Each run below is a few steps of one of 6 hidden systems, one row a step.
trace 1, W:
[[ 45  -9  -6   7  34  46 -28  19  -8 -62  44  -7 -56  21  23  -1  14  67]
 [-13  34   6 -10  20 -86  32  42  -4  30 -32  11  36 -20   8 -36  48 -31]
 [-31  -7  50  22 -60  26 -25 -54   3 -40  16  -9  12 -23 -20  56 -48  -8]
 [ 69 -28 -63 -35  53  17 -10  16  13  37  29  36 -22  22  35   1 -11 -25]
 [-35  52   5  21 -53 -25 -15  67 -39 -11 -24 -33 -22  10 -19 -19  41  45]
 [-20  -8  63   0  72 -26   4 -58  37 -44  22  21  24 -26  23  13 -11 -21]
 [ 55 -22 -40 -20 -79  -3   4   8 -33  49 -23  34  20  -3 -21  29 -27 -37]
 [-18  19 -12  32  19  49 -39  42  20 -29  69 -56 -45  14  29  -9  17  22]
 [-27  26   7 -44  53 -91  11  -4  -8  13 -57  46   4   5  -8   4  13  10]
 [ 47 -22  58  36 -77  27   2 -16 -24 -50  13   8  26 -45  -7   5 -30  -6]
 [ -3 -10 -54  -7  42   9 -14  15  37  64  53  -8   2  30  39  21  17 -61]]
trace 2, F, 11 rows:
[[-14  -2  54 -26  32  -4  -6  36 -43 -21 -38 -19 -24 -66  12 -29 -29  59]
 [  9 -40  32  37 -26 -15 -25 -40  27  43   5  69  53  10  47   1  25 -19]
 [  5   9 -36  20 -10  40  -6  -9 -27 -34  16 -39 -22  36 -60   3 -19 -84]
 [ -8  39 -26 -49  33  -3  35  60  29 -20   3 -10   5  18  11  29  36  81]
 [  8  -3  34  17 -22 -73   5 -42  -8  40 -10   2 -29 -79  13 -41 -27  20]
 [-12 -57  32  -2   8  73 -55  -2 -16  -3 -10  28  47  11  22  25 -26 -50]
 [ 27  40 -67  27 -17 -11  12   5  17  -7  16  18 -26  84 -32 -14  43 -13]
 [-33  30  36 -23  35 -23  39  30 -27 -35   0 -81 -17 -53 -15  14   6  34]
 [ 14 -33   9 -26 -25 -24 -15 -36  53  34  -6  65  41 -48  48  11 -26  25]
 [ 18 -18  -6  43 -14  53 -31   6 -51  30  -5   2 -36  32 -18 -37 -42 -69]
 [-32  17 -19 -10  36   6 -10  24   2 -45   5 -16   8  68  -4  40  86  32]]
trace 3, D (11 x 18):
[[  43    2   19   -2   52  -76   -8  -54  -21  -36    6   32  -58  -27
     0  -16  -14    4]
 [  25  -17   18   -2  -53   24   -5   72  -29    5    1    5   75  -13
    16   26   19  -53]
 [ -29   45  -34   34    0   -7  -26  -28   67   13   60    4  -56   40
    15    7  -15   18]
 [  20    0    2  -67   46  -30    1   43  -76  -22  -45   -4  -25  -29
   -17   21  -18   -2]
 [  16   -8   47   51  -61   -3  -19   16   28   -5   31   34   40  -14
    54  -12   40   38]
 [ -19   30  -13   12   39  -25   -8  -20   -6   23   26  -10  -38   19
   -21   12  -48 -102]
 [  26   -6  -32  -53  -31   20  -27   42  -22  -43  -18   18    3   16
     0   57   22   70]
 [  13   33   32   43   25  -44   21   30   21   19   44  -11  -28  -44
    43  -69   -1    2]
 [ -49   -9   38  -14  -20  -14  -37  -18  -43   18  -24   12   25    9
   -15   88  -24  -50]
 [  73   -2  -57    3   -4   16  -35    3   33  -59   39   45  -24   17
    19  -31    8   19]
 [ -20   45   22    2   17  -21   48   83  -41   54    3  -49  -14    1
    -4   11    5  -13]]
trace 4, H, 11 rows:
[[ 13 -51   2  17  45   2  -8 -32  28  50  -2  20  20 -27  44 -80   2 -45]
 [-33   6 -21  12 -61  18 -17  -8 -45   4 -45  -6   6  66 -60  37  21 -16]
 [ 15  14 -13  -5  73  31  41  -7  59 -56  34 -16 -11  15  11 -32  21  43]
 [ -7 -14   0 -39 -31 -36  51   2 -27  69 -53 -23  33 -57 -19   3 -14  -6]
 [-27 -37  22  48 -28  70 -66 -56  22 -27  12   6 -11   7  12 -23 -19  26]
 [ 16   2 -43 -19  62 -13  24  17 -16  37 -40  32   4  63 -16 -30  34 -45]
 [-19  18  16  17 -55   8  40  -6   0 -47   4 -63  11 -11 -35  23  44  66]
 [-12 -29  -7 -30  60  11  21 -42  64  31   1   9  24 -49  26 -33 -50 -30]
 [ 10 -28 -10   4 -73  33 -29   0 -67  31 -60  17 -13  29 -36   3 -10  22]
 [-25   1   2  41  69  24  -6  -5  37 -29  30 -22  -7  38  24 -54  68  15]
 [-12  18 -13 -46 -16 -57  70 -24  -3  16 -54   0  41 -10 -56  34  -1 -22]]
trace 5, C:
[[  4  -7  55 -14  51  51  37  27 -32 -16 -14   7  40   7 -13  21 -47 -61]
 [ 47 -11 -50  11 -75 -22   0 -18  25  31  32  13  -6  13  16  31  46  56]
 [-51  16 -14 -10  64  11 -20  18 -10 -18 -11 -60 -32 -29 -13 -55 -24 -51]
 [ -4  -3  47 -14 -16   0  17  -5   5  11 -42  75  41  38  11  47   5  70]
 [ 59 -27  -7  50 -13  -2   5 -31 -14  -5  49 -41 -29 -42  -2 -51  -1 -56]
 [-65  18 -34 -49   9  25 -16  51  14   3 -23  -7  44  44  -8  58  23 -10]
 [ 37  21   6  17  -4 -27  21 -50  22  -8   0  28 -63 -24  -7 -48 -47  68]
 [ -7 -47  39  -4  35  28   4  42 -61  23 -11 -33  48 -17  19  11  36 -53]
 [-21  22 -42  25 -72 -17 -37 -50  71 -12  10  42   8  30  -8   6   8  18]
 [ 27  15   4 -21  81  27  48  29 -41 -12   0 -33 -43   0 -27 -16 -48 -33]
 [ -7 -21   7 -16 -47 -24  -7  13   7  21 -18  10  43 -14  33  31  73  82]]
trace 6, B (11 x 18):
[[-32 -36 -29  19 -10  22 -50 -47  23  39 -24  -9 -28 -30  11 -84 -21   3]
 [-11 -11  26  18  29  32  -8 -23 -50 -35 -54  39   5  80 -45  -2  18 -15]
 [ 48   5 -22   9 -11 -10  92 -25  32 -20  27 -26  29   8 -20   0  61  23]
 [-54   0 -28 -51  10  26  28   6  29  25 -22 -61  21 -62 -18  -3 -52 -18]
 [  2 -51   5  -9 -17  44 -41 -35 -14  31 -52  48 -19  14  15 -20 -27  72]
 [ 30 -22   1  51  33   7  15 -20 -40  -6  -8 -10  -8  39 -23 -69  58 -49]
 [-54  26 -11 -13 -15  -2  48 -25  44 -39 -13 -31  60  24 -42  42  41   1]
 [ 42  -7 -31 -48   8  26  55 -20  31  18  -5   0 -19 -44  -8  -8 -80  38]
 [-15 -63   4  -2   0  46 -31  25 -57  64 -49 -24   5  -8  16 -37  22  11]
 [-32  -3  -4  52   3  -8 -26 -77  32 -38 -16  15  -5  44 -23 -57  49   4]
 [ 23  19   6 -27  25   8  87 -12 -11 -35 -19   2  29  28 -60  36 -17 -33]]
trace 7, H (11 x 18):
[[ 53  20  -6 -37 -56 -18   9  10   8 -50  -9  39  -5 -47  -8  14 -46  62]
 [  9 -25  44  38  26  25 -14  37 -22  64  36 -20 -16 -28  52 -37 -20 -39]
 [-38   8 -25  -7 -23 -54 -73 -26 -17  -2 -16  35  -8  46  -9  58  44  -8]
 [ 44  52  15  12  31  10  41  40  13 -93  29   2  -6   1 -18 -33 -19 -18]
 [  7 -16  14 -32 -17 -21  38  27  -3  88  23 -20  23 -37  36  71  -4  15]
 [-14  -5 -20  15 -29 -10 -98 -35   0 -35   8   4 -57 -36   3 -31 -34  -4]
 [  7  26  40   3  50   7   4  73 -30   5 -21  59  23  60  14  -1   5 -32]
 [ 37  13  -3  28 -38 -56  34 -33   0  -9  59 -33 -21  -6  -7  47  53  29]
 [-26   2 -17 -50  32  13 -24  21  28 -30   9 -26  20 -67  13   1 -58 -63]
 [ 27  11  16  12 -51   5 -18  32 -19  53 -17  74 -27  31  19  13 -38  58]
 [  6 -10  22  43  58 -32 -32  -7 -41 -23  41 -42 -44  -2  17 -26  58 -34]]
trace 8, W:
[[-35  28 -13 -25  40  44  -7  64 -39 -63 -31 -40  -5  31 -34  -8  14  -9]
 [  7  18  29  -4   2 -46  68 -34  64   6   6  29  30 -27  17   3   8  69]
 [ 11 -48   7   8 -23  10 -20 -21 -58  39 -10 -39 -11 -54 -15 -16 -39 -74]
 [-29 -11 -34   0  -2  64 -53  17  41  -2   4  31  14  69  30  12  29  40]
 [ 25  52  -1  14  35 -57  61  -7 -23 -15 -14  -7 -55  15 -46 -45   2   6]
 [-20 -42  48 -25 -15  24  17   9 -10 -19 -11 -35  79 -57  14  42  22  -1]
 [  4  -5 -56  19 -29   2 -26 -52  66  54  22  31 -26   2  12 -33 -42 -20]
 [ -6   2  16  -6  39  50  -9  56 -84  -5 -31 -21 -44  49 -20   9  -1  21]
 [  8   4   5  11   2 -48  31 -30  54 -39   6  16  46 -10  15 -25  80  41]
 [-20   6  13  -1 -20   3  27 -17 -11  27 -17 -23  12 -41 -38   0 -77 -86]
 [ 10 -45 -26 -17  -4  66 -33  -5  13  22  24   6 -16  30  37  49   7  75]]
trace 9, C, 11 rows:
[[-73  -2  35 -10  15  24 -55  63  -7  20  -6 -25  30 -32  38   3 -15 -34]
 [ 24  12  11  29 -14 -32 -31 -52   8   5   4  92 -36  59   0  20 -19  19]
 [ 58   4   0  -1  23  -4  14  51 -61 -62  25 -47  -8 -23 -17  -8  27 -51]
 [-57  47  -8 -20 -31 -46   1  27  68  25  17   4  37 -12  30  50  17  29]
 [ 15 -11  23   0  23  -7 -30 -35 -38  14  -3  10 -71 -36  -5 -11 -94 -17]
 [ 31 -21  12  -1   0  21 -45  69 -36 -18   2  39  36  38  42  18  68   9]
 [-22  69  -9  48 -24 -73   7 -28  36 -22  34 -10 -29  -1 -26 -24  10 -30]
 [  1  -2  30 -67  43  15  19  23 -32 -21  -4 -12  11 -28  -4  83 -53  -5]
 [ 47 -13 -26  10 -55 -31 -43  23  16  45  17  43 -13 -28  57 -33  11  41]
 [-61  24  32  38  41   2 -45  20 -48 -10   2 -30 -34  32 -17 -14  -2 -65]
 [ 36  14  11 -27   1 -37  14 -25  20 -63   2  67  26  21  -2  63  15  40]]
trace 10, F (11 x 18):
[[106   2 -22   1   0   8  52  -1 -23 -32  22  24 -24  17 -30  -4 -25 -29]
 [-35   3 -21 -18 -15   2 -14  81 -10  33  13 -69  14 -32  31   7  52  19]
 [-49  19  15   6  13 -42 -40 -75  44  -2  -9  44 -36  -5   2  -1 -46  24]
 [ 73 -30  43  -1  15  35  25  30 -70 -21 -24  40  21  12  -9  -2 -15 -37]
 [-10   7 -50  28 -50  -6 -18  24  36  12  53 -42  19  14  21   7  81  -6]
 [-58  49   3 -33  49 -29   5 -25  16 -15 -13 -17 -47 -19 -32  15 -73  -5]
 [ 74 -35  35 -19 -16  17   8  27 -36   2 -26  67  20  -6  31  10  -1  61]
 [-10 -13 -14  62 -20 -14 -42  -6   1  30  43 -35  -2  -5  19 -44  45 -73]
 [-62  38  -2 -37  25  16  -3  -6  15 -47 -18  -1   5  42 -41  69 -32  -5]
 [ 97   9  -5  -6  -5 -27  51  23  -2 -10  13  30 -27 -24  16 -29  -2  62]
 [-49 -34  28  14 -14 -10 -45  18 -28  63   6 -49  18 -52  36  -4  18 -43]]
trace 11, D (11 x 18):
[[-14  46   8   1 -43 -41 -22  10  31 -92   8   2  25 -55 -14 -11 -11 -23]
 [ 37  -1  23 -12  25  40  27  29  12  51  31  45  -2  16  34  42 -75 -14]
 [ 15 -21 -45   6 -34 -42 -67  -1 -48  25  13 -30 -62 -10   8   8  47  18]
 [-44  47  35   1  42 -10 -29  64   8 -68 -14  19  26   4  16 -29  11 -21]
 [ 48  24  37  18 -33 -38  50 -29  -1  23  23  57  -8  23  -9  63 -35   9]
 [ 29 -32 -46 -22  -4  13 -47  23 -15 -13  55 -61 -19 -52  24  20   6 -42]
 [-60  49  -5  -9   3 -12 -40  66  25  33 -32  48  -1  32  29 -18  -5  37]
 [ 41  10  68  33  14 -40   5 -37 -61 -44  14  16 -54  -1 -23  20 -15  10]
 [ 30 -23 -20 -21 -14 -10  -7  40  16  -3  40   3  73 -21  35  40  45 -63]
 [-31  67 -36  17 -43   4 -23  25  42  21  20   5 -57  15  -6  -6 -61  20]
 [ 19 -24  41 -38  79 -14 -18  15 -71 -17  -8   2 -43  -8  21  38  -1  35]]
trace 12, B, 11 rows:
[[  5   1  47  71 -30 -30 -19 -50  -3 -13  50  22   2  40   4  38  37 -28]
 [ 31  39 -58 -41  19 -11  13  39  28 -42  48 -11   6   6  -9  46 -12 -59]
 [-13  35   8 -31 -32 -14  -2  78  -1  33  -7  -2 -18 -37  32  15 -24  82]
 [ -3 -34  50  33  38 -32 -64 -31 -29  20  18   5 -45 -41  45 -30 -12 -15]
 [  4   9  11  26 -33 -14 -49   6 -15 -42   0  54  43  50  -8  29  31 -72]
 [ 28  69 -20  10  -2  -9  52  38  42 -16  67 -13 -29  29  -1  32  -8  20]
 [-15   1   0 -66  29 -47 -14  42 -25  26  -4 -34 -15 -75  30  32 -17  14]
 [ -2 -19  48  41 -48   0 -82  -7  -2  -4  -1  54   2 -32  43 -37 -21   8]
 [ 13  23  12  52  34  -6 -12   2 -19   6  39  29 -23  80  -4  22  13 -75]
 [ 14  44 -35 -34 -21 -46  12  38   7 -56  32 -29   3  -5 -12  63  50  27]
 [ -5  28  33 -23  18 -15  11  44  33  13  17  -1  -2 -82  43 -19 -70  14]]

Which system made each run below?
trace 13 (2 x 18):
[[  32  -24   51    6   10  -38    2    0  -36   77    3   25  -34  -43
    47   -3  -34   26]
 [ -17  -32    6   29  -27   12 -104    8  -35  -29    9    6   16   14
    15    4   41  -53]]
  C
trace 14, 2 rows:
[[ -9 -17  -3 -31  55 -23  29   3  -2  58   5  10  39  38  17  69  36 -46]
 [  9  25 -49   7 -89 -10 -34  -8  18 -54   1 -12 -29 -35 -31 -27 -16  36]]
  D
trace 15, 2 rows:
[[-12 -18  17 -10 -20 -62 -38  40 -30  29 -37  20  48 -36  33 -16  63  -9]
 [-33  37  35  58 -33  20 -35 -29  28 -32  39  17 -17  20 -10   8 -56 -37]]
  C
trace 16 (2 x 18):
[[-38  -5 -44   0 -58  -4 -33 -69  67  23   0  31  18  18  -6  33 -12   9]
 [ 51   4  -6  -6  52  47  12  36 -51 -17   1 -10 -66  16 -17 -31 -50  -3]]
  W
trace 17 (2 x 18):
[[ 44  -5 -48   1 -41  14 -28  57  -2 -34  39 -49 -18 -49  20 -35  31  21]
 [-87  44  35   3  50 -38 -20  22  27  39 -13  19   1  11  27  -6 -16 -16]]
  W
trace 18 (2 x 18):
[[  5  13 -33 -60  75  35 -12  42   7 -60  12  -3 -21  24   9  34  -6  31]
 [ 25  35  25   7 -35 -83  41  26   0  30 -20  21   1 -50  16 -36  15  47]]
  W
trace 19:
[[-15  33  23  19 -97 -17   8  58   0  25 -13  -1  46 -42   2 -11 -10 -11]
 [-21  -8  14  16  54  31 -43 -54  24  -6  53  11 -49  29  20  37 -49 -12]]
  D
trace 20:
[[ 25 -39  56 -18  17 -17 -36 -18 -48 -61 -13  26   1 -26  21  35  23  57]
 [ 35   9   8  50 -26 -17  23  13  36  27  33  24  43 -12  20 -47   1 -83]]
  B
trace 21:
[[-24 -14  15 -51  28   8 -12  47 -15  63 -30   6   8 -53  31  -3 -70 -23]
 [  8 -22  19  60 -50   4 -59 -33 -14  13   9  40 -32  40  23  -4  32  60]]
  W
trace 22, 2 rows:
[[ 62 -38  40  -4  66 -23  15  -8 -64 -33  -7   4  -3 -30   4 -24  22 -36]
 [-25  11 -12  30 -89   7   5  21  40  27  14   3  71  19   3  22  38 -28]]
  D
trace 23, 2 rows:
[[-32 -50  -9 -36 -18  26   0 -10 -19  16 -32 -67  11 -50   2  13  28  68]
 [-37  -6   2  27   0   8 -24 -45  49   9 -45  47  15   0   1 -91 -21 -10]]
  H
trace 24 (2 x 18):
[[ -2  -4 -34 -40  55 -30  56 -19  30  10 -23 -36  18 -55 -15 -54  -6 -39]
 [-34 -22  30  -1 -65  64   5  10 -11  44 -41   2  29   3  -3  25 -28  59]]
  C
trace 25 (2 x 18):
[[-11  78   1  -9  32 -26  41  58 -16  -4  17 -14 -33  41 -28  43 -21 -26]
 [ 19 -18  20 -40 -10 -47  -9 -14  -7 -39  14 -14   8 -74  25  50  20  62]]
  W
trace 26:
[[-52  10 -19   0  77  14 -40  24   3  41   9 -16 -59  42  32 -14  17  28]
 [ 15   6  27  -2 -14 -82 -16 -30 -50 -61 -44  28  -3 -26 -29  -8  32   9]]
  B
trace 27:
[[-24  27 -39  40 -69 -44 -51 -45  19 -12  -7  23 -22  34 -35 -13  18 -19]
 [ 24  18  29 -31  77  48  31  40 -19 -53  17  -1  -5  14  -7  33 -44 -17]]
  W
